[164 102 112 117  77 160 120 128 114 154 107 132  99 147 121 139 140 112
 122 152 135  96 102 103]  V
[147  98 151 147 112 119 143  92 131 162 152 114 152 144 131 106 139 112
 122 152 135 128 123 107]  P
[107 138 136 138 137 110  79 120 130 158 100 174 146 120 155 129 115 112
 121 127 132 130 150  69]  D
[ 87 165 119 110 129 130 125  87 138  85 109 131  89 108 118 147 105 172
 160 193 120 123 135 139]  A
[129 164 122 139 182  88 108  49 128 154 164 170 160 145  76 124 121 128
 104  30  57 106 128  53]  U
[111  71 129 163  77 147 174 121 139 145 131 122 103 174 175 107  72  95
 169 108 224  90  89 111]  B
[136 157 151 147 112 118 160 107 109 113 124 114 106 104  78 141 170 158
 114 144  75 118 123 184]  F
[112 123 109 107 102 104 182 125 112 117 121 105 104 123 105 122 126 111
 165  74 100 177 130 179]  N
tail: [151 147 112 119] | [143  92 131 162 152 114 152 144 131 106 139 112 122 152 135 128 123 107]
q: [112 123 109 107 102 104 182 125 112 117 121 105 104 123 105 122 126 111
 165  74 100 177 130 179] | N
tail: [139 112 122 152 135] | [128 123 107]
Table of tags by key:
[129] -> J974
[127] -> J463
[131] -> J479
[126] -> J757
[130] -> J659
[138] -> J853
[139] -> J742
key D 8:  | J659
where: [141] | F, 15
q: [136 157 151 147 112 118 160 107 109 113 124 114 106 104  78 141 170 158
 114 144  75 118 123 184] | F

[ 54 135 145  91 155] = R
[ 95 134 145 232 188] = C
[ 78 159 115 167 111] = M
[ 89 137 142 127 167] = Z
q: [ 95 134] | C
where: [134] | C, 1
tail: [135 145] | [ 91 155]
tail: [ 54 135 145] | [ 91 155]
present: [188 232 145 134] | no
tail: [ 78 159] | [115 167 111]

[131  97 114 131 145 125  94 110]  J
[172 146 136 172 137  92 116 160]  S
[145 137 117 145 145 126 120 131]  T
[213 103  48 213 148  39 181  95]  Y
[109 125 141 109 162 155 131  71]  H
[163 143 173 163 145 120 112 133]  E
[140 111  98 140 108 165 154 111]  L
[145 136 172 137 105 151 132 160]  X
[167  96 120 167 140 104 110 108]  W
[130  91 134 130 157 133  91 114]  G
tail: [145 125] | [ 94 110]
present: [143 174] | no
Table of tags by key:
[142] -> J997
[48] -> J881
[141] -> J350
[49] -> J895
key H 2:  | J350
tail: [117 145 145 126] | [120 131]
q: [146 136 172 137] | S
q: [140 111  98 140 108 165 154 111] | L
tail: [ 97 114 131 145] | [125  94 110]

[133 108 101 107 206 161 165 101 110]  faru
[108 114  89 111 118 175 202 129 104]  kigoz
[160 134  87 117 207 161 165 161 155]  disu
[ 55 125 143 142 134 195 182  61 127]  kovef
[ 56 102 183 155 168 203  50 147 115]  tuz
[143 137 169 153 154 118 134 138 123]  sige
[ 55 125 143 142 110 147  67 217 142]  Furut
tail: [207 161 165] | [161 155]
Table of tags by key:
[143] -> J468
[108] -> J48
[125] -> J765
[124] -> J602
[142] -> J871
[114] -> J816
[102] -> J85
key Furut 1:  | J765
tail: [101 107] | [206 161 165 101 110]

[107  62  91  88] = Fol
[142  41 135  38] = Zugi
[108  62  39  88] = zelu
[124 202  67 169] = menev
tail: [62 39] | [88]
where: [41] | Zugi, 1
q: [62 39 88] | zelu
present: [108  62  39  88] | yes
where: [38] | Zugi, 3

[154  72 159 162 184  75 181 136] = dok
[ 77 118 180  91 116 184 108 137] = muruv
[155  72 159 162 184 116 108 136] = bana
tail: [184 108] | [137]
present: [ 91 116] | yes
key -> tag
[75] -> J641
[135] -> J384
[136] -> J166
[137] -> J723
key dok 7:  | J166
q: [154  72 159 162 184  75 181 136] | dok
q: [184 116] | bana
tail: [155  72 159 162 184] | [116 108 136]
present: [159  72] | no

[109 187 203 129] = lona
[130 121 119 128] = rugug
[109 187 142 129] = gadot
[132 188 203 127] = nepo
tail: [187 203] | [129]
present: [132 189 203] | no

